128 stands for zero in the data rows.
Some points, one per row:
[100  81 142 165 163  54 182 106  94 124 139  66 149  79 255 134 113  60
 136 127 203 211 242  74 132 208  41 117 129 121]
[156 124 148 113 113 140  79 126 101 140 122 153 135 150 108  98 161 144
 101 124  81  73  65 174 103  86 147 157  82 123]
[151 105 157 132 100 148  81 137  83 100 112 158 109 114 130 123 137 150
 117 140 104  84 106 139 130 114 155 129  94  98]
[127 111 134 118 130  99 150 142 130 128 109 111 144 124 157 118 132 122
 105 117 141 134 183 129 123 131 134 122 158 122]
[125 126 155 148  98  85  97  65 103  51 158 193  60 127 144 236 107 113
 152  79 187 145 141 106 135 204  92 139  52 122]
[151 132 134 119 113 159  70  94 109 114 145 162  95 129  79 165 120 143
 124 127 116 107  65 123 137 128 127 142  75 132]
[ 69 130 137 139 174 135 197 144 122 118 137  78 186 123 180  81 139 106
 156 114 147 182 193  95 148 129 127  98 197 107]
[ 40 134  94 114 167  68 255 168 200 144  90  53 197 116 168 112 106 139
 145 132 177 212 255  70 143 142 144  76 255 162]
[134  92 216 126 117  92  34   2  46  49 190 168  71  98 169 232 105  89
 121  36 195 149 118  95 151 216  42 153   0 114]
[122  90 170 129  98  89  51  39  42  56 143 195  77 105 144 230 114 141
 134 107 165 131  98  95 131 201  98 152  16 136]
[135 105 168 130 125  84  99  76  91 110 152 142 112 117 172 166 127  98
 105  84 166 142 143 126 126 177  80 145  69 125]
[128 129 151 122 106  32 158 125 173 126 120 126 116 126 173 170 115 109
 105  77 168 142 204 142 119 171 100 128 148 150]
[154 139 118 147  99 127 117 139 158 124 135 145  79 108 108 167  98 128
 123 144 142 120 127 127 139 139 120 128 124 117]
[173 114 132 144  97 161  74 116 108  95 146 165  53  91 109 183  94 120
 102 132 169 115 121 125 160 173 117 128  73  85]
[ 98 143 129 153 139  47 216 139 167 118 134 116 140 138 204 150 138  82
 139  79 193 187 238 124 120 184 102 114 171 124]
[142 134 156 137 102 142 112 162 137 125 118 138 120 132 123  90 139 138
 126 118  95  79 113 171 118  83 154 129 135 102]
[105 136 106  98 154 134 160 139 143 147 105 113 175 160 112  91 147 143
 124 111 115 129 133 139 117 105 158 123 169 151]
[192 107 143  92  66 120   0  75  78 127 111 209  66 139  48 189 129 187
  89 150  75  39   0 162  96 111 145 180   4 167]
[136 116 162 144 100  93 120 151 114 118 114 139 125 124 168 119 146 130
 126 128 107 103 141 143 110 115 136 133 120 114]
[104 106 129 112 131  82 166 167 143 149  81  89 170 123 161  97 134 153
 114 139 128 133 185 122 111 111 152 112 200 150]
[ 72 133  99  97 186 114 224 150 170 157 110  56 204 135 153  85 129 118
 122 109 159 192 216 100 145 135 135  93 242 152]
[133 136 112 129 133 132  96  58 108 109 164 163  98 141 101 196 122 112
 144 113 151 152  80 110 126 171  90 153  49 149]
[158 117 118 120  92 178  71 154  92 125  96 175 109 133  78 107 139 179
 123 180  70  59  48 162 112  85 189 138  89 118]
[ 74 134 113 149 146  82 223 153 145  85 116 126 151 137 193 147 135 117
 161 103 186 188 249  89 138 178 140  94 198 114]
[139 114 117 136 155 130 140 119 104 133 141 116 141 128 165 122 144  93
 112 113 163 152 158 122 124 157 103 133 108 112]
[164 113 144 114  99  98  75  92 106 120 128 173  95 134 116 176 137 132
  83 101 145 101 104 150 109 152 121 160  59 134]
[160 141 134 125 118 134 114 131 138 124 139 140  94 137 105 139 125 124
 106 110 143 111 127 147 140 129 134 129 122 107]
[ 54  97 153 124 149  55 166  79 101  81 123 104 151  99 201 176  96 124
 166 109 181 200 211  54 148 198  93 101 151 162]
[ 96 156 169 112 132  62 170 106 176 106 145 124 139 154 155 153 127 102
 129  29 163 154 194 140 136 154 109 119 168 139]
[117 105 112 136 163  99 167 118 116 142 131  91 153 116 186 124 132  93
 121 124 174 178 184 103 122 169  89 125 133 133]
[136 119 140 103 104 161  73 126 100 119 104 155 122 127  82 115 124 178
 131 156  70  74  56 143 128  89 168 133 101 138]
[173 119 160 122 109 160  59 106 115 124 153 139  91 111 102 141 116 120
  96 103 126  94  86 151 138 122 108 143  74 106]
[139  96 163 134 128  41 106  34  87  77 170 149  73 100 195 255 101  78
  96  59 244 192 202  76 150 255  41 139  50 126]
[ 88 121 134 101 172 111 158 106 134 152 128  72 188 129 149  97 126 118
 133 114 123 164 149 103 132 123 104 119 171 162]
[170 153 145 112  92 177  69 151 150 146 127 156 107 144  56  96 137 153
 107 125  62  48  41 190 122  61 167 144 110 116]
[155 135 129 144 118 183  90 141 116 134 140 136 113 124  96 105 130 131
 136 157  87  95  68 141 132  90 133 136 101 104]
[116 115 101 131 146 132 145 134 134 157 116  86 150 105 138 108 109 129
 144 182 115 152 131 100 128 123 109 120 150 152]
[177 136 144  98  83 155  37  92 141 111 141 181  59 131  40 190 102 156
  90  91 128  72  55 157 136 126 135 149  68 133]
[ 96 110 126 168 141  96 195 175 117 128 110  89 164 104 212  89 140 115
 161 174 131 164 203  95 123 126 130 103 185 109]
[119 122 122 113 138 126 173 179 150 153  91  86 173 131 141  63 142 139
 112 142 106 122 174 140 123  86 163 110 208 124]
[125 114 136 123 121 131 138 146 135 116 109 113 119 102 135 120 104 135
 111 122 152 128 169 125 149 137 141 105 165 108]
[ 95 126 131 161 144 116 171 141 118 115 134 110 146 118 178 115 135 110
 157 139 145 162 172 101 131 137 118 115 155 108]
[145 134 144 108 108 146  92 122 139 126 128 137 104 120  81 142 109 153
 109 122 117 100  97 135 144 109 139 125 129 127]
[204 122 134 138  81 190  11  90  64  90 152 220  45 135  66 176 141 132
 112 135 106  58  14 168 121 134 134 172   0  91]
[126 129 136 118 143 163 143 162 125 138 120 107 160 132 129  72 147 131
 110 122 111 116 141 141 137  94 158 113 170 100]
[ 99 129  88 114 159 107 166 113 153 161 122  94 160 128 135 134 110 125
 144 152 137 175 142  97 126 149 104 121 154 181]
[167 132 115 134 129 159  94 121 113 156 145 141 117 134 113 117 140 113
 116 143 110 108  70 152 118 123 113 152  70 124]
[114 116  73 145 158 112 191 151 149 155 118  87 145 104 168 133 110 109
 136 175 170 190 197  83 133 167 108 107 175 142]
[115 153 118 134 133 188 140 181 156 151 118 107 162 146  87  48 144 152
 163 158  57  93  82 153 117  39 172 118 181 123]
[176 131 149 153  59 174  13 103  84  83 143 218  38 122  66 172 110 159
 162 170  66  47   0 156 124 109 137 158   1 110]
[126 140  87 102 138 151 121 126 152 176 114 112 150 139  75 110 117 155
 139 174  80 119  62 131 116  96 135 136 132 183]
[165 120 118 128 100 125  82 128 128 149 118 150  99 127 101 144 127 144
 113 155 108  92  80 148 101 115 129 152  85 145]
[107 126 156 170  97  66 112  61 116  56 169 174  58 103 159 247  89 106
 171 104 189 172 150  81 140 210  67 137  66 128]
[143 104 173 147 113  70  97  61  78  74 164 156  71 105 182 217 113  91
 116  83 207 159 167 100 142 215  66 140  52 106]
[121 102 162 133 125  51 141  86 119  95 145 125 105  96 202 201 104  91
 107  76 212 179 220  93 147 215  73 120 113 124]
[145 130 102 115 127 145 105 135 138 171 115 125 137 136  93 102 126 152
 127 171  76  97  64 148 106  92 135 145 111 164]
[136 114 147 127 125  86 151 119 144 105 133 117 102 101 172 167  98  97
  95  84 202 161 223 117 155 191  99 110 145 106]
[140 140  81  78 123 180 121 182 175 189  74 113 159 144  39  65 122 194
 107 183  52  74  66 164 119  47 199 121 186 168]
[136 140 137  97 116 103  88  81 131 130 138 152 107 150  82 177 118 149
 118 103 125 115  80 132 122 134 120 146  96 170]
[100 124  74 118 182 156 210 207 163 213  82  33 227 129 145   0 152 134
 129 190  85 142 158 132 110  59 160 103 243 149]
[126 151 118 120  97 153 112 149 156 111 104 165 105 145  64 128 115 174
 150 142  85  78  84 150 127  89 180 124 144 134]
[125 125 113 119 133 131 123  94 128 100 137 142  99 117 114 180  95 125
 129 116 173 153 145 100 153 177 111 121 114 133]
[ 75 123 102 131 162  78 251 205 178 166  81  41 194 116 191  65 124 135
 141 168 144 184 251  96 132 115 151  79 255 144]
[102 134  89 148 137 136 184 176 161 148 105  95 148 116 139  93 111 139
 169 192 107 147 153 111 128 110 141 104 189 138]
[143 114 190 144 103 107  83 102 106 101 156 128  84  99 151 153 107 108
 122  99 145 119 132 128 144 142  93 130  95 104]
[ 83 142  95 153 164 142 220 181 166 136 120  78 170 125 162  81 129 111
 165 143 146 177 202 105 136 119 139  93 223 114]
[124 133 154 118 145 100 164 137 164 145 138  80 146 121 156 111 123  99
  91  78 165 152 193 133 144 132 107 116 186 114]
[162 125 169 145  84 159  28  78  66  69 160 210  58 127  94 184 133 136
 134 115 115  79  38 142 130 137 124 160   8  95]
[111 119 139 151 143  62 157  78 125  97 167 115 101 106 193 208  99  78
 135  88 222 206 212  74 151 222  55 120 116 129]
[123 109 113 127 159 123 148 127 110 152 123  94 159 119 164 101 136 107
 119 136 145 152 152 117 120 141 107 130 133 134]
[ 98 117 105 157 134  74 202 164 141 127 105 106 147 112 193 135 128 118
 149 162 160 176 216  91 122 156 126 106 185 129]
[142 135 148 116 111 144  85 124 117 134 127 148 126 144  97 110 142 143
 123 120  80  83  67 166 115  94 144 143  97 132]
[139 118 187 111 112 143  47  80  66 103 144 166 125 141 110 128 153 143
 119  95  84  80  45 148 117 102 131 158  50 120]
[163 124 132 142 117 103  98  85  91  96 157 187  89 147 148 196 154  97
 113  87 168 131 127 132 114 186  98 158  36 111]
[ 97 128 115 119 131 149 138 144 119 122 103 129 152 130 112 108 127 164
 158 163 101 125 111 114 130 109 168 113 154 143]
[ 96 131 118 112 174 120 202 159 168 174 119  49 198 121 153  69 132 112
 112 121 140 172 197 110 140 111 125 101 230 138]
[121 160 110 140 147 126 186 173 198 177 135  85 163 148 133  76 141 106
 140 127 105 138 148 149 114  89 123 122 193 135]
[131 141 114 118 140 145 133 143 132 165 120 120 162 152 114  83 155 133
 123 141  87 111  91 152 109  94 142 138 131 142]
[131 137 113 117 144 172 107 126 114 147 128 134 154 157  96  90 155 138
 139 137  82 105  62 147 109  87 142 146 104 140]
[129 101 188 141  91  12 102  25  91  28 167 194  42 101 202 255  97  82
  99  17 255 183 217  88 150 255  51 140  38 111]
[ 88 128 111 154 162 114 216 198 176 195 107  27 201  99 189  31 121 115
 166 199  87 166 179 107 121  80 115  97 238 145]
[135 136  94 110 131 155 125 122 163 124 135 130 100 111  78 174  86 137
 115 131 165 148 135 102 159 154 127 115 144 138]
[113 132 147 147 143 116 136  96 125 120 162 108 131 123 157 134 123  90
 156 113 132 161 138 111 131 141  76 133 113 127]
[130 145 133 107 126 171  89 106 109 108 139 165 128 162  77 127 149 144
 137 108  91  98  62 146 125 100 152 142  92 127]
16 more points follow, each with its number after it:
[133 154 107 116 130 189 136 171 165 146 119 123 138 141  77  85 126 152
 131 145  89 100 101 148 138  77 173 114 173 120] 0
[135 148 114 139 132 153 103  82 119 108 168 162  98 144  98 171 123 109
 158 118 130 138  79 120 134 150  99 145  63 131] 1
[110 155  84 119 152 133 206 208 188 199  87  82 201 160 120  32 162 142
 124 159  80 120 143 163  99  59 178 116 229 147] 2
[102 106 170 156 142  74 155 108  96 108 143  98 147 111 225 118 137  82
 146 106 149 164 189 107 122 159  76 127 122 112] 3
[194 112 149 118  95 177  22  91  96 116 151 164  58  94  73 175  98 135
  82 133 134  84  58 136 154 140 113 145  46 103] 4
[150 144 148 105 116 142 115 153 158 156 122 124 144 148  96  79 151 135
  87  97  94  82 104 183 117  74 155 139 150 119] 5
[ 97 149 106 139 174  94 226 149 176 156 143  67 171 140 176 106 134  85
 133 105 173 198 223 106 138 148 103 103 213 130] 6
[139 116  73 129 153 183 138 147 127 159 120  98 136 100 109 111 109 132
 116 190 142 149 127  99 149 136 131 114 146 127] 7
[ 60 119 109 135 181  82 225 136 136 140 120  64 200 120 204 109 134 108
 163 140 159 212 222  65 131 155 106  98 207 153] 8
[138 131 123 156 117 127 161 170 144 116 126 120 103 110 149 128 116 120
 130 143 154 136 184 120 148 136 138 104 168  88] 9
[170 130 181 111  85 104  38  68 127 110 155 174  71 133  93 188 119 125
  99  59 126  81  64 165 116 136  97 165  39 138] 10
[109 154 131 138 137 118 180 148 167 115 138 120 134 140 147 122 128 105
 140  85 151 148 183 136 142 138 130 109 175 111] 11
[144 168 132 130 123 207  84 152 141 165 140 132 142 157  52  51 152 155
 157 164  15  61   0 175 113  18 161 147 117 127] 12
[112 135 116 137 146 146 143 119 125 106 143 128 129 131 136 134 120 113
 152 123 144 152 144 112 144 148 118 118 129 118] 13
[138 126 133 119 119 136 133 158 143 129 111 126 129 128 124 107 133 134
 104 107 132 107 151 151 129 112 154 119 159 108] 14
[144 132 147 108 112 112  79  84 105 116 138 178 115 157 107 167 148 137
 121  99 107 101  70 144 108 132 124 155  58 151] 15
Which of these numbered points is nearest to each point below, ignoring the 2 directions in which the first points spread most? Its number follows each.
[150 136  47 107 165 255 112 156 121 179 117 114 157 135  36  63 138 157
 110 204  88 108  45 129 135  70 176 129 137 124] > 7
[116 158 130 133 130 138 161 155 165 121 134 128 133 146 123 109 131 121
 144 106 119 127 149 147 138 113 143 114 168 112] > 11
[146 142 137 106 100  83 140 166 190 163  97 125 134 145 118 109 128 143
 100 109 100  89 139 181 107  97 148 131 168 153] > 10
[137 127 122 139 125 113  86  36  92  87 176 178  76 129 120 232 114 100
 144 101 180 164  96  98 133 209  69 156  18 143] > 1
[131 145 125 140 147 108 158 112 143 129 161 120 122 141 149 151 131  89
 127  94 170 164 164 118 137 161  95 128 130 125] > 6
[120 134 115 105 150 137 136 137 142 171 117 100 178 148 112  85 148 139
 126 135  88 124 106 137 110  86 139 134 154 161] > 15
[157 110 140 159  94 105  98 101  97  73 146 177  58 108 153 203 114 104
 125 119 175 130 154 116 134 187 100 139  61  91] > 9
[ 74 149 145 171 169 104 244 174 181 118 155  54 165 118 215  87 127  67
 159  81 184 205 255 101 154 140 102  82 246  84] > 11
[111 147 141 132 118 110 142 129 147 108 133 146 125 143 124 143 134 130
 138  99 133 129 138 134 125 123 140 128 142 124] > 11
[124 119 164 120 109 134 108 138 113  96 115 139 121 121 129 115 125 144
 125 114 111 101 135 139 139 111 153 118 138 104] > 14
[107 147 115 109 134  76 222 220 228 197  74  60 194 142 152  42 135 139
 111 137  95 122 204 169 105  70 163 103 255 158] > 10
[165 156 179 135  93 203  42 117 112  96 166 180  78 141  66 118 131 135
 139  97  69  53  25 181 143  78 144 144  61  85] > 11
[161 152 127 124 126 143 103 111 135 134 155 150 104 154  92 146 139 117
 115 105 123 111  88 149 127 123 120 146  93 123] > 6
[130 140 108 119 132 118 153 148 152 156 114 129 152 154 123 110 152 130
 115 124 118 123 126 151 107 111 145 137 146 143] > 2
[110 136 143 145 122  68 178 154 150 127 118 126 143 140 182 119 149 111
 136 101 138 139 185 145 105 138 127 124 158 125] > 2
[155 145  82 151 149 122 178 153 166 168 146 103 125 137 147 124 136  84
 109 135 166 161 172 131 125 150 101 129 147 118] > 6
[126 120  66 156 160 127 200 154 149 143 131  93 131  99 170 145 110  94
 126 166 198 199 218  77 147 185 103 103 172 115] > 7
[152 129 172 124 111  84 105  90 125 110 155 154  99 136 148 173 139  95
  86  48 170 124 145 152 123 165  96 151  83 112] > 5
[113 149 134 126 117 119 151 154 156 127 113 137 141 147 116 112 143 147
 135 116 111 112 135 146 117  97 162 124 168 127] > 11
[132 114 171 134 118 133  93 131  93 130 124 121 144 127 148  76 147 128
 139 141  67  87  87 154 109  81 126 142 101 118] > 3
[176 144 165  94 104 172  61 129 143 150 136 137 112 140  55  96 135 145
  75  95  81  54  50 190 132  63 152 147 111 111] > 5
[111 134 137 115 132  51 137  63 138 110 150 138 109 139 140 214 109 116
 128  75 189 173 161  98 132 194  83 135 111 170] > 15
[135 135 164 126 103 108  83 105  98 107 134 170 107 153 113 149 145 148
 147 118  92  91  68 146 110 110 137 149  77 137] > 15
[ 77 156  69 151 183 148 239 182 186 174 123  57 196 142 149  55 131 109
 177 171 114 186 178 106 129 101 130  98 234 144] > 1
[154 134 125 123  99 180  52 123  92 130 120 181 111 145  60 118 149 176
 144 175  46  58   3 153 105  68 168 157  63 136] > 8
[111 143  83 120 159 157 149 126 145 161 130 107 160 142  95 105 135 130
 149 158 106 148  94 117 124 107 128 129 143 160] > 1
[110 143 107 123 141  95 197 167 180 150 105 104 157 149 150 100 136 117
 123 111 142 143 190 146 116 124 139 116 196 139] > 2
[133 159  63 138 130 161 198 226 216 190  94  83 146 126  90  67 117 148
 130 205 102 124 152 139 130  74 175 100 244 129] > 9
[171 129 189 124 102 104  45  33  87  70 188 186  44 129 120 233 110  97
 101  42 185 121 102 130 151 197  70 154  13 107] > 6
[196 116 114 126  87 173  13  79  86 116 146 201  53 118  57 202 110 149
 113 161 115  80  15 135 127 147 117 164   0 134] > 7
[105 110 158 145 144 102 154 141 106 136 121  86 170 119 198  70 146 106
 148 139 104 138 160 126 115 108 109 123 148 119] > 3
[124 141  83 120 155 135 172 145 165 157 123 108 150 145 119 113 130 119
 122 127 146 150 156 130 124 133 130 123 162 143] > 6
[146 144 141 102 132 146 134 161 172 169 122  91 149 134 101  70 134 130
  83 105 107 100 131 166 134  76 146 123 188 118] > 5
[ 80 132 132 153 141  38 239 173 170 134 106  91 175 136 223 103 147  98
 148 106 161 178 249 126 110 150 123 105 214 131] > 2
[153 140 148 141 121  97 101  76 124 115 175 160  91 142 142 185 132  82
 121  74 161 139 116 144 123 178  73 156  49 128] > 6
[100 128  70 132 165 160 198 202 155 201  85  59 208 130 133  19 148 145
 155 221  65 139 129 127 105  58 164 111 215 152] > 8
[155 175 127 134 103 168  93 119 159 121 158 181  88 165  56 145 137 129
 132 100 104  86  53 174 123 100 141 152  88 115] > 11
[124 135 132 111 110 123 132 160 178 155  98 103 132 118 100  97 103 157
 123 141 100 102 122 150 126  87 147 118 181 148] > 10
[116 112 189 115 116  98  90  74 103  88 144 133 112 112 149 160 109 123
 129  78 139 130 134 115 145 151  96 131  98 129] > 10
[ 99 137 122 115 148  60 172  99 158 135 136 104 137 138 147 171 112 116
 132  96 177 182 181  98 132 169  96 118 161 171] > 15
[123 156 160 150 126 161 134 141 142 108 160 126 122 132 131 100 129 103
 150  98 116 122 124 148 149 108 125 118 138  87] > 11
[159 126 167 125  81  27 103  85 148 101 139 171  69 128 154 220 111 106
  96  58 177 121 163 150 118 192  84 149  69 141] > 10
[157 139 153 134 115 115  87  76 118 118 169 162  94 141 125 171 131  96
 120  84 139 121  89 149 123 157  84 161  45 127] > 6
[ 78 127  86 149 165 151 240 250 179 186  72  29 217 111 169   0 138 144
 160 208  90 149 204 118 120  49 178  79 255 122] > 9
[102 127 145 128 145 146 160 195 137 178  93  63 207 134 154   0 158 143
 149 172  31  93 115 160 101  25 160 117 202 130] > 3
[110 126 131 142 146 117 139  80 104  81 161 144 108 125 161 181 114  92
 148  91 186 176 168  93 150 196  87 122  93 117] > 13
[155 113 103 140 115 124  96  94 111 116 143 156  82 107 126 199 103 117
 124 148 165 146 118  99 134 186  92 141  61 133] > 7
[ 77 146 111 138 155  82 255 227 197 181  82  54 217 143 191  24 157 125
 145 147 104 153 226 146 106  77 165  94 255 138] > 2
[116 121 167 138 101  72  93  71 104  75 145 176  89 130 148 209 121 126
 151  84 154 133 126 113 114 172  98 147  65 140] > 15
[150 116  94 131 129 140 117 127 128 147 125 128 115 112 118 147 113 128
 119 169 136 136 117 113 127 145 114 133 107 140] > 7
[125 116 157 138 119  68 127  70 123  78 160 141  75  99 168 229  91  96
 115  76 223 180 199  84 159 221  72 122 104 118] > 0
[127 124 107 139 158 116 134  72 103 118 166 137 121 134 156 177 126  83
 139 110 174 179 140  96 132 198  67 141  67 139] > 1
[129 107 115  95 161 129 175 165 168 180 104  42 169  92 150  75 101 116
  67 125 161 157 209 124 159 131 124  94 223 129] > 4
[107 111  97 121 149 110 219 211 167 158  73  64 180 111 175  61 129 132
 106 157 144 150 241 124 132 118 165  85 252 118] > 14
[144 142  85  83 114 182 101 180 141 180  69 150 165 169  29  64 165 210
 116 193  22  47  21 173  91  34 224 142 152 165] > 15
[155 135 166 130 108 161  48  81 101 114 165 156  97 135  88 137 131 128
 139 112  79  88  34 150 124  98 102 159  45 122] > 12
[140 133 140 132 120 100 130 128 142 143 133 128 124 132 143 129 137 111
 114 111 132 125 132 149 116 133 115 138 118 132] > 2
[155 101 108 127 125 178  92 149  90 147 104 125 132 112 115  84 132 149
 120 196  84  91  81 135 122  97 149 132 103 118] > 7
[ 77 131 142 143 147  57 198 136 131 121 123  99 165 142 197 118 143 116
 164 117 142 171 197 101 116 139 119 111 180 142] > 15
[137 154 170 143 115 177  97 132 127 104 158 143 108 133 109 103 128 117
 147 100  95  94  86 160 149  94 133 125 110  84] > 11
[169 104 136  86 128 150  91 119 133 154 124 102 118  98 106 121 100 124
  52 109 150 113 133 145 155 138 119 124 127 122] > 4
[153 138 150 119 116 138 103 129 121 125 135 158 121 153 113 117 159 122
  96  85 118  91 104 174 117 112 146 146 101 103] > 5
[ 80 115 113 108 141 142 158 181 127 162  70  86 202 125 123  41 141 185
 148 195  61 114 114 125 113  56 190 110 208 158] > 8
[140 139 120 125 129 180  90 107 109 112 146 157 108 142  85 132 125 131
 143 131 106 107  70 136 137 120 133 138  81 121] > 13
[ 90 118  91 142 152 129 207 196 157 162  92  59 173 101 159  71 114 146
 150 200 124 164 198  90 138 104 153  87 241 133] > 9
[146 128 157 115 111 187  75 173 108 167  99 117 165 143  91   8 162 169
 136 178   0  31  14 192  98   0 178 146 124 125] > 3
[154 132 130 125  92 142  79  98 109  78 138 201  66 133  84 204 123 145
 114 105 157 106 101 128 139 160 145 141  69 107] > 0
[109 105 114 144 135 118 155 144 118 123 116 100 126  93 160 136 103 132
 143 171 155 161 179  81 146 150 124 101 162 124] > 7
[104 106 146 138 139 101 116  70  80  87 150 134 110 113 164 186 112 115
 146 109 180 172 155  76 143 188  91 125  91 132] > 8
[114 113  96 145 147 114 159 133 116 146 119 107 149 119 161 118 134 116
 150 175 131 162 143 106 114 144 108 129 127 144] > 8
[193 144 130 103  89 196  34  99 118 102 147 206  55 143  24 179 122 154
  81 100 126  62  42 162 145 124 158 151  55 100] > 0
[ 89  87 156 127 167  66 152  62  82 104 152  93 152  96 219 170 118  82
 114  83 216 211 214  67 147 219  59 120 115 134] > 8
[128 129 117 155 124 112 165 160 129 118 121 138 127 129 164 128 145 116
 136 140 141 137 172 122 120 140 138 120 144 106] > 9
[134 129  94  78 122 166 133 189 144 163  62 128 168 149  67  64 150 193
  95 163  75  74 100 166 115  64 223 117 187 143] > 14
[155 140 139 105 119 164 103 155 127 148 116 147 145 161  87  77 169 142
  91 110  80  67  77 191 111  69 176 144 124 111] > 5
[ 89 126 127 110 133  92 144 105 108 104 110 154 155 153 134 157 147 154
 145 114 134 144 134 107 113 148 150 130 128 160] > 15
[136 135 135 142 120 107 149 164 148 152 119 119 143 136 152  97 147 120
 130 137 101 112 138 151 107 100 132 132 147 125] > 2
[119 144  69 162 178  93 251 185 193 186 134  51 168 129 196  94 133  67
 126 146 186 209 247 107 125 155  94 104 219 124] > 6
[130 145 134 125 116 128 103 100 127 122 143 161 115 148  99 151 135 133
 138 111 114 114  77 146 119 129 127 147  86 142] > 15
[164 133 135 132  94 125  82  88 117  74 153 199  51 130 104 219 107 120
 114  87 173 115 120 136 145 184 117 140  54 107] > 0
[166 136  95 116 138 193 121 181 148 190 112  92 141 130  78  51 132 146
 103 186  78  90  82 159 131  60 162 123 165 120] > 4
[107 119 109 151 125  86 183 171 141 131 100 114 142 117 174 125 133 133
 144 167 140 153 192 104 117 137 140 113 179 130] > 9
[ 86 134 100 120 179 126 185 133 141 160 124  74 195 140 150  80 136 116
 154 143 113 172 150 104 124 115 115 116 178 159] > 8
[146 105 154 135 111 121  79  87 105 114 149 131  85  83 136 177  94 116
 108 127 160 137 120 107 149 168  87 132  78 120] > 4
[139 128 171 141 110 119  86  96 129 128 159 123 101 104 128 143 107 113
 129 115 119 119  94 134 134 124  84 143  91 125] > 12
[114 127 124 146 141 125 157 129 114 106 136 131 135 132 161 128 143 106
 146 119 150 154 162 119 130 153 123 122 127 108] > 13
[130 104 144 154 110 100 113  97  93  74 143 155  78  92 172 197  97 112
 138 125 184 154 171  93 150 204  96 119  79 107] > 9
[127 142 129 112 138 140 158 175 148 158 107 112 172 156 125  58 167 133
 101 110  98 102 136 174 114  77 171 125 182 115] > 5
[130 104 153 150 143  84 150  94 126 104 161  98 102  85 205 182  97  66
 106  75 230 196 230  88 157 215  53 117 121 103] > 4
[165 127 113 124 134 165 110 142 121 154 133 114 116 122 105 106 124 126
 106 155 122 113 105 139 139 113 132 128 123 112] > 4
[ 95 109 136 131 149 108 145 105  98 110 135 104 142 115 166 145 119 122
 144 122 165 173 169  81 140 162 107 112 142 135] > 8
[144 106 172 110 120 128  69  78  95 106 148 134 106 102 128 165 108 122
  98  94 147 123 113 117 152 158 100 133  79 122] > 4
[140 117 111 126 126 153  88 112 112 147 127 124 121 114 102 125 114 139
 137 178  94 115  70 121 122 113 115 140  91 149] > 8
[138  87 198 132 106 105  57  65  55  70 152 157  89  94 171 181 116 115
 115  88 155 122 129 108 146 177  88 137  46 103] > 3
[121 121 113 145 119  99 163 165 136 135 103 125 135 119 157 127 133 140
 137 164 128 135 166 116 114 128 142 118 161 128] > 9
[160 142 121 112 113 214  55 123 111 129 132 169 107 152  41 104 134 160
 132 149  56  58   9 167 126  68 164 148  76 122] > 13
[128 146 133 120 106 147 112 142 147 124 119 148 119 135  83 128 125 159
 138 137  92  97  90 139 129  94 163 126 140 132] > 0
[131 125 142 120 122  96 117 113 131 143 128 124 132 127 138 136 128 126
 122 121 117 124 115 133 114 131 110 139 111 150] > 15
[143 163 128 138 124 130 136 145 172 154 147 126 127 152 110 112 142 111
 136 112 100 112 105 160 112  93 121 140 135 129] > 6
[124 145 105  79 108 174 128 201 155 155  56 139 165 154  50  56 145 211
 110 167  49  56  85 173 119  40 241 113 203 143] > 14
[134 171  91 115 137 255 114 195 152 167 110 131 168 172  23  18 162 179
 159 180  10  56   9 176 115   0 216 127 169 118] > 13
[101 167 105 146 157 115 225 194 212 182 129  63 184 148 152  59 143 100
 150 127 111 157 185 141 115  85 127 110 235 135] > 6
[194 115 136 131 111 155  55  88  87 117 159 163  60 116 101 177 113 114
  91 125 155 106  84 133 145 162 100 149  40 103] > 4
[ 63 150  63 101 178 189 244 255 196 219  45  28 255 152  97   0 159 197
 161 231  14 118 141 130 115   0 243  74 255 159] > 8
[150 120 204 162 102 101  65  48  88  59 200 166  49  93 167 224 101  71
 125  56 193 147 137 109 160 205  46 145  27  84] > 12
[122 154 110 126 152 137 173 169 174 186 124  84 177 148 126  57 145 114
 129 134  93 129 127 158 117  84 130 123 181 140] > 6
[117 145 137 138 133 138 154 147 153 121 139 114 129 122 134 119 121 116
 133 114 140 142 158 125 148 126 129 111 164 106] > 0
[ 91 141 136 115 155  92 129  47 114 102 162 145 137 157 135 183 131 108
 158  67 157 172 119 101 123 176  81 144  83 170] > 15
[109 130  87 129 160 152 171 148 137 145 116  99 157 131 133  93 128 124
 139 151 135 152 148 114 131 127 136 114 165 132] > 13
